Named moves (each a turn or a mirror), then the moves between two rows, first move first; the first pair answered
move mel:
5,2,-3,-2,-3,2,-3,4,-1,3,1,-5,-2,-13,5,-8,-6,5,4,-5,6,0,-7,5,-3,-8,1,4,-12,-5,-5,-3,-5 -> 5,2,-3,-1,-4,2,-3,4,-2,2,1,-5,-2,-14,5,-8,-5,5,4,-5,6,0,-7,4,-3,-8,1,4,-12,-5,-4,-3,-5
-2,3,-18,-13,3,12,-8,6,0,1,-7,-4,-7,-9,11,-6,-4,15,-1,10,4,-2,-9,3,5,-16,-11,-5,-8,3,-13,-10,-23 -> -1,9,-8,-6,5,15,-6,-3,-13,-5,-4,-8,-12,-16,26,-7,-7,6,-2,6,0,-1,-16,-11,4,-6,-5,3,-12,2,-3,-1,-16
9,4,1,-2,-2,11,-8,1,-1,3,-1,-5,10,-5,3,-5,-8,10,1,-5,8,6,-8,12,-6,-4,-9,8,-8,2,-5,-2,-1 -> 10,7,3,0,-1,11,-8,-1,-4,2,0,-6,9,-7,6,-5,-9,8,1,-6,6,6,-9,9,-6,-1,-8,9,-8,2,-3,0,0
move kifi:
-3,-3,-7,-4,-11,7,-5,1,-2,-5,0,8,-2,10,-13,-3,14,5,1,-3,10,3,-1,-3,-6,2,1,3,-11,4,-2,-4,-1 -> -4,-5,-8,-3,-11,9,-5,3,-4,-5,2,7,-3,7,-8,-6,13,6,3,-1,8,5,-4,-3,-4,2,-1,2,-13,4,-4,-4,-3
-5,-5,-2,-6,-3,-2,7,0,-4,-4,2,7,4,6,-7,9,5,-5,0,5,-2,0,2,-3,2,6,-7,-3,-2,7,0,-4,0 -> -7,-9,-1,-4,-3,2,6,3,-7,-4,4,4,3,1,1,5,4,-3,2,6,-4,1,-1,-2,5,6,-9,-4,-5,7,-3,-4,-3
8,-1,1,2,22,-4,4,-11,-9,-7,10,-2,-13,-2,7,9,-4,1,-15,12,5,3,-5,-12,-3,4,15,6,7,1,13,10,10 -> 6,-4,1,3,21,1,3,-7,-12,-8,12,-4,-14,-6,14,5,-5,3,-13,14,2,4,-8,-11,0,4,13,5,3,1,10,10,7
-12,-17,4,2,-3,4,3,9,2,0,2,7,4,16,-5,-3,11,-2,1,5,-7,0,16,7,15,-10,0,-7,14,3,-17,-7,4 -> -12,-17,4,1,-3,4,3,8,2,0,2,8,5,16,-6,-3,11,-2,1,5,-7,1,17,7,14,-10,0,-7,15,4,-18,-7,5
move sase:
3,1,3,-1,3,-3,1,0,1,0,-1,-2,0,0,6,-1,4,-7,2,-2,-2,-3,1,5,3,-6,-1,-1,7,3,4,-4,-5 -> 2,0,3,0,3,-3,2,-1,1,-1,-1,-1,-1,0,7,0,4,-7,1,-1,-3,-3,1,3,4,-6,-1,-1,8,3,5,-4,-4
-2,3,4,5,13,-4,1,-9,-13,-4,5,2,-7,0,14,0,-4,-9,-1,1,-6,2,-4,-19,-3,11,8,5,3,3,13,11,10 -> -1,-11,-12,-5,9,1,-9,12,0,6,6,-2,-7,-13,15,-14,-6,14,6,6,0,3,-8,1,2,-9,-1,-1,-6,1,-6,-3,-9
-6,-5,6,10,-1,5,0,-2,-9,-9,2,-3,-4,6,12,-6,4,-7,1,2,-15,4,-1,-1,3,2,3,-5,6,8,-6,6,1 -> -1,-4,-1,2,-9,6,-5,5,1,-2,-1,-8,-1,0,7,-16,3,-2,6,-1,-8,4,-3,13,1,-9,-1,-2,0,6,-12,-1,-6
-4,-5,-3,2,7,-11,-8,8,-20,1,4,5,-11,-4,3,0,-4,-13,-3,-2,-9,2,-3,-19,17,13,-4,-6,-2,-1,4,7,4 -> 2,-3,-13,-9,-3,-9,-16,18,-7,11,-1,-1,-9,-11,-5,-14,-5,-3,4,-5,0,4,-4,1,15,-2,-8,-5,-11,-3,-7,-3,-8
move nobin:
-8,-13,4,3,-8,-10,7,-4,13,-7,1,1,2,-2,-2,-10,7,3,2,8,-5,-2,-10,-3,-8,-10,9,16,-10,-12,-4,-14,-1 -> -8,-14,5,3,-7,-9,8,-4,14,-7,1,2,1,-1,-2,-10,8,2,1,9,-6,-2,-9,-3,-7,-10,9,15,-9,-12,-5,-15,-1
8,2,-5,-3,-5,-6,2,5,5,8,9,-1,-6,-9,-1,2,3,-5,5,-2,-1,-6,-5,3,-1,-6,7,7,7,-4,7,-2,-1 -> 6,-1,-7,-3,-2,-8,3,6,7,8,10,1,-5,-7,-3,4,4,-2,3,0,-1,-7,-4,3,0,-7,6,5,9,-4,5,-3,-2
0,22,2,13,-5,4,6,7,-7,0,2,-12,5,-3,0,-5,-1,-9,-1,-12,-6,-14,-4,-5,2,3,2,5,-8,-6,2,2,-3 -> 4,22,-3,11,0,1,5,6,-5,1,4,-11,2,-8,2,-1,-3,-2,-3,-12,-4,-16,-7,-7,0,0,5,7,-10,-9,4,3,-4
-1,-11,-18,-4,3,-7,-9,1,7,7,7,2,-4,-10,3,0,-2,29,2,-1,10,3,-2,-2,-3,-4,-1,4,-9,-6,1,-12,-12 -> -8,-17,-16,-2,2,-6,-8,5,8,7,6,5,0,-2,-2,1,3,28,2,3,7,3,3,1,1,-4,-6,-3,-3,-4,-3,-15,-13
Pairs:
Each pair is two moves apart.
9,8,3,7,14,-23,5,-6,5,-3,-11,5,-31,-6,14,0,-6,0,-12,-18,0,-12,-29,7,-16,4,8,-7,-6,4,19,0,3 -> 8,1,-6,2,16,-25,3,1,16,2,-12,8,-30,-4,6,2,-5,13,-13,-13,4,-14,-27,16,-15,-5,4,-13,-4,4,11,-8,-3
nobin sase
1,9,2,-2,5,-8,3,-20,-12,2,12,6,-2,12,-3,19,-3,-4,-7,2,-3,-4,-1,-16,1,4,1,10,2,1,24,-1,6 -> -6,3,-3,-8,-4,-9,2,-8,2,9,6,8,9,26,-22,15,5,-1,-4,7,-1,-3,9,2,6,-5,-8,-1,8,5,11,-12,-1
mel nobin
7,2,-11,-8,1,-5,-14,12,-1,3,-1,-10,0,1,-2,-6,-4,3,-13,7,6,-4,2,6,8,-6,0,10,-10,-3,0,4,-10 -> 7,10,-3,-4,0,-8,-9,2,-4,-2,-3,-7,2,11,-6,2,-1,-10,-18,3,4,-5,6,-3,6,4,4,13,-4,-2,11,11,0
nobin sase
4,4,12,9,17,-4,1,2,-9,-14,4,0,4,10,14,-3,-1,-15,4,-3,9,10,-7,-8,-2,21,11,3,-2,19,23,12,5 -> 3,-9,-9,-5,19,-13,-4,17,18,-1,-3,7,11,20,-11,2,4,9,2,6,18,5,2,16,-1,-1,3,-8,4,17,7,-6,-6
nobin mel
-19,-31,19,15,6,3,5,12,-8,5,12,7,-4,11,15,6,6,3,-2,0,-11,6,2,-6,7,12,-4,0,16,-1,-2,-7,-4 -> -7,-3,27,11,-10,-2,5,-3,-5,7,1,1,3,20,-3,4,6,-21,-1,-17,-2,8,7,-5,-8,17,3,15,16,-3,14,-1,7
sase sase
-15,7,14,-1,-12,0,2,-8,-5,-2,-3,0,7,19,-6,10,4,-14,3,0,-6,-4,2,-1,2,4,5,-2,15,3,3,8,12 -> -21,-11,4,-3,-6,2,0,6,0,1,1,3,5,16,-3,10,6,5,3,11,-9,-5,1,6,10,-5,-1,-13,14,4,-11,0,1
mel sase
0,6,7,10,-20,10,-4,-15,0,7,1,-8,-13,-10,7,-22,3,-6,3,1,-11,8,-25,-11,5,6,-16,5,-11,4,14,-5,-3 -> -11,-15,1,13,2,1,4,-13,2,4,6,6,-16,-1,6,0,7,11,-8,17,-19,1,-19,-21,14,8,-17,-9,2,4,10,-6,-1
kifi sase
-2,-5,-2,-1,-9,3,-5,3,7,6,-1,-2,2,3,-2,-13,1,4,3,-1,3,-2,-1,10,2,-4,-7,-6,-4,3,-5,-4,-5 -> 0,2,5,3,-10,6,-4,-4,-4,2,2,-6,-1,-3,8,-15,-2,-5,4,-6,0,0,-7,1,1,4,-3,0,-9,2,2,3,0
nobin mel
-2,10,9,-7,-7,-8,-1,1,1,-2,6,-8,12,-3,2,-12,-2,-4,8,-4,6,-4,0,6,-3,-4,-1,10,2,-4,-5,-11,3 -> -10,-2,7,-5,2,-12,4,5,3,-3,7,0,13,7,-3,-2,3,2,3,6,2,-6,6,4,3,-5,-4,0,11,-2,-9,-14,3
sase mel
6,0,-16,-1,6,0,1,8,-4,3,-15,3,-22,-7,23,-7,-11,8,-3,6,6,-1,-7,-3,4,-3,-3,0,6,1,-10,7,-12 -> 4,-2,-13,1,8,1,3,7,-7,1,-14,5,-22,-5,25,-6,-11,7,-4,8,3,-1,-6,-7,5,0,-4,-2,8,2,-9,8,-11
nobin mel
1,14,12,-2,-12,6,-1,-4,-5,4,-3,-8,7,10,-4,-12,5,-17,8,-10,-2,11,13,2,-7,7,0,7,1,-3,7,5,3 -> -12,-5,12,6,5,5,5,0,-11,-2,5,3,4,16,3,1,9,-6,2,5,-13,8,16,-8,5,12,-4,-7,10,1,1,5,4
mel sase
-4,4,3,-8,-17,9,-11,17,1,11,1,-20,8,10,3,-31,-7,-6,11,1,-5,8,1,32,-4,-3,-9,-7,-5,5,-14,-10,-12 -> -11,7,8,-5,-13,-1,-1,8,5,7,-4,-8,15,36,-18,-11,2,-16,3,3,-7,5,16,26,-4,5,-8,-13,14,8,-7,-8,1
sase mel
-6,-7,-1,10,7,5,-8,-1,-2,1,3,3,-7,-10,15,-1,-4,11,2,7,-2,0,-6,2,-2,6,-4,-3,-10,0,-2,-1,-2 -> 5,6,-5,1,-1,0,-12,-4,8,7,-4,0,-4,-10,3,-2,-5,8,2,-2,8,0,-6,9,-12,0,1,6,-13,-4,3,-2,0
sase nobin
0,0,-3,-1,8,-14,8,-8,2,-2,1,12,-2,10,-19,15,3,-3,-5,5,0,-2,12,1,-3,1,2,-2,14,4,7,1,-2 -> -3,6,6,1,-3,-7,9,-8,-3,-3,0,6,3,14,-19,6,5,-17,0,0,-2,2,14,4,-3,5,-1,-2,14,7,6,2,-1
nobin nobin
-1,-4,-8,-11,4,-18,11,-18,-7,2,10,-13,-15,11,-2,-15,3,-9,9,-8,0,-4,-10,-25,2,13,-8,12,-2,4,-4,15,15 -> -7,-19,-18,-16,1,-14,6,-1,4,9,10,-13,-11,10,-6,-24,6,7,13,0,2,-3,-8,-8,9,-1,-18,2,-2,6,-22,1,1
mel kifi
